A =
[[113, 57, 157, 92],
[121, 162, 54, 119],
[58, 22, 59, 156],
[82, 174, 168, 38],
[170, 122, 102, 59],
[130, 179, 157, 39]]
Rows and columns are counted from 1.
(1, 1) = 113
(1, 3) = 157
(5, 3) = 102
(4, 4) = 38
(3, 2) = 22
(3, 4) = 156
(5, 4) = 59
(5, 2) = 122
(1, 2) = 57
(4, 3) = 168
(4, 1) = 82

X =
[[101, 113, 136, 119, 113, 121, 115, 53, 117, 90, 108, 96, 102, 118, 104, 78],
[87, 94, 99, 93, 105, 125, 103, 98, 98, 90, 90, 108, 111, 95, 92, 80],
[105, 88, 83, 82, 91, 67, 92, 125, 112, 109, 90, 67, 83, 102, 90, 137],
[91, 86, 78, 81, 95, 101, 93, 127, 94, 99, 86, 98, 103, 89, 90, 106],
[93, 89, 109, 85, 105, 102, 107, 89, 130, 92, 84, 60, 92, 115, 82, 108],
[111, 96, 87, 93, 91, 65, 92, 121, 104, 112, 100, 80, 84, 101, 100, 134],
[135, 121, 110, 127, 91, 41, 96, 94, 103, 124, 130, 89, 74, 114, 125, 142]]
Rows and columns are counted from 1.
(1, 1): 101
(4, 3): 78
(6, 13): 84
(1, 12): 96
(2, 16): 80
(5, 4): 85
(1, 5): 113
(6, 8): 121
(2, 8): 98
(6, 7): 92
(6, 4): 93
(7, 2): 121
(7, 4): 127
(3, 5): 91
(1, 4): 119
(3, 1): 105
(2, 2): 94
(6, 11): 100
(4, 4): 81
(7, 11): 130
(7, 8): 94
(5, 1): 93
(5, 9): 130
(6, 6): 65
(6, 9): 104
(5, 14): 115
(1, 8): 53
(2, 7): 103
(7, 13): 74
(5, 15): 82
(7, 16): 142
(2, 11): 90
(4, 2): 86

M =
[[97, 106, 88, 102, 106, 92, 97, 100, 95, 103, 86, 91, 83, 109, 107, 94],
[98, 102, 95, 104, 103, 98, 97, 99, 97, 101, 94, 97, 93, 103, 102, 98],
[106, 98, 103, 90, 91, 93, 108, 107, 103, 97, 95, 93, 101, 101, 100, 99],
[100, 99, 100, 101, 98, 98, 100, 101, 99, 98, 96, 98, 100, 99, 99, 99],
[133, 105, 130, 32, 72, 95, 145, 125, 133, 104, 144, 103, 126, 110, 114, 112],
[123, 116, 112, 44, 91, 94, 133, 118, 124, 113, 135, 101, 104, 122, 125, 107],
[95, 75, 111, 129, 83, 102, 88, 96, 91, 79, 79, 99, 122, 69, 69, 100],
[105, 107, 94, 86, 98, 88, 109, 107, 102, 102, 91, 88, 87, 113, 110, 96],
[87, 99, 74, 129, 106, 81, 83, 96, 79, 92, 44, 73, 68, 104, 96, 84],
[117, 92, 122, 71, 76, 97, 122, 114, 116, 93, 116, 101, 125, 93, 95, 107],
[97, 102, 90, 106, 103, 93, 96, 99, 94, 99, 83, 91, 87, 105, 102, 95],
[111, 104, 97, 78, 89, 81, 115, 113, 104, 98, 85, 81, 90, 111, 108, 95],
[85, 113, 66, 122, 122, 85, 83, 93, 81, 106, 59, 79, 55, 119, 112, 85],
[99, 103, 93, 101, 102, 95, 99, 101, 97, 101, 90, 94, 90, 105, 103, 96],
[122, 58, 124, 89, 32, 59, 123, 129, 100, 53, 33, 54, 126, 67, 59, 91]]
Rows and columns are counted from 1.
(1, 1) => 97
(13, 15) => 112
(7, 5) => 83
(3, 9) => 103
(8, 7) => 109
(4, 16) => 99
(13, 3) => 66
(11, 15) => 102
(4, 3) => 100
(11, 11) => 83
(10, 8) => 114
(5, 6) => 95
(12, 7) => 115
(11, 8) => 99
(13, 16) => 85
(12, 4) => 78
(8, 9) => 102
(4, 12) => 98
(3, 15) => 100
(9, 6) => 81
(6, 12) => 101
(5, 5) => 72
(2, 7) => 97
(3, 5) => 91
(10, 4) => 71
(8, 14) => 113
(13, 14) => 119
(8, 4) => 86
(15, 13) => 126
(3, 13) => 101
(8, 15) => 110
(3, 7) => 108
(8, 1) => 105
(2, 4) => 104
(10, 12) => 101
(1, 10) => 103

B =
88	63	119	162	153	108	71	119	75	133	144
130	116	121	136	144	125	86	128	118	103	112
77	72	114	162	156	102	67	114	84	137	148
146	61	112	105	104	124	111	113	71	92	91
Indices start at 1.
(1, 1): 88
(4, 7): 111
(1, 2): 63
(3, 6): 102
(1, 3): 119
(1, 9): 75
(4, 5): 104
(4, 2): 61
(1, 10): 133
(4, 8): 113
(3, 3): 114
(4, 10): 92
(3, 2): 72
(1, 8): 119

a =
array([[138, 120,  71,  50,  87],
       [ 62, 101,  73,  69,  52],
       [ 88,  23,  82, 137,  97],
       [ 61, 136,  76,  87,  39],
       [123, 110,  75,  57,  94],
       [ 81, 121, 110, 103, 100],
       [ 94, 105, 148, 106, 106],
       [ 98, 105, 146,  92,  74],
       [ 79, 122,  95,  95,  80],
       [ 91, 103,  72,  98,  93],
       [ 75, 120, 112,  93,  91],
       [131, 123,  83,  77,  78],
       [110,  86, 130, 111, 120],
       [110,  94, 140, 113, 118]])
Rows and columns are counted from 1.
(1, 1) => 138
(6, 2) => 121
(1, 3) => 71
(5, 4) => 57
(9, 5) => 80
(4, 3) => 76
(14, 5) => 118
(3, 2) => 23
(1, 5) => 87
(6, 1) => 81
(10, 5) => 93
(7, 1) => 94
(4, 2) => 136
(8, 4) => 92
(9, 2) => 122
(4, 4) => 87
(13, 2) => 86
(3, 4) => 137
(8, 1) => 98
(2, 3) => 73
(6, 4) => 103
(9, 3) => 95
(3, 3) => 82
(9, 1) => 79
(1, 4) => 50
(12, 5) => 78
(14, 1) => 110
(12, 3) => 83
(13, 5) => 120

m =
array([[128, 134, 133, 132,  54, 127, 104,  91, 133, 107],
       [127, 133, 130, 129,  55, 128, 108,  77, 133, 119],
       [127, 133, 129, 128,  55, 129, 109,  73, 133, 121],
       [123, 130, 136, 137,  63, 119,  92, 135, 125,  70],
       [121, 128, 135, 137,  66, 117,  90, 141, 123,  65],
       [121, 128, 135, 137,  66, 117,  90, 141, 123,  65],
       [115, 121, 133, 135,  77, 110,  85, 159, 115,  50],
       [ 68,  64,  87,  88, 156,  78,  88, 142,  66,  65],
       [ 75,  74,  98, 100, 144,  80,  81, 168,  72,  43],
       [102, 100,  98,  95,  96, 116, 122,  22, 109, 165],
       [123, 130, 136, 137,  63, 119,  92, 135, 125,  70],
       [125, 130, 125, 123,  58, 129, 113,  58, 132, 134],
       [128, 134, 132, 131,  54, 128, 106,  84, 133, 112],
       [ 66,  60,  80,  80, 158,  81,  97, 108,  66,  93]])
Indices start at 1.
(1, 1) => 128
(9, 6) => 80
(8, 6) => 78
(1, 5) => 54
(1, 9) => 133
(11, 6) => 119
(4, 3) => 136
(4, 2) => 130
(12, 1) => 125
(1, 10) => 107
(13, 7) => 106
(2, 6) => 128
(13, 4) => 131
(12, 3) => 125
(7, 10) => 50
(14, 7) => 97
(6, 2) => 128
(7, 8) => 159
(7, 7) => 85
(10, 10) => 165
(12, 6) => 129
(10, 3) => 98
(5, 8) => 141
(5, 6) => 117
(13, 1) => 128
(8, 8) => 142
(9, 9) => 72
(10, 4) => 95
(10, 1) => 102
(11, 4) => 137
(3, 10) => 121
(2, 10) => 119
(1, 3) => 133
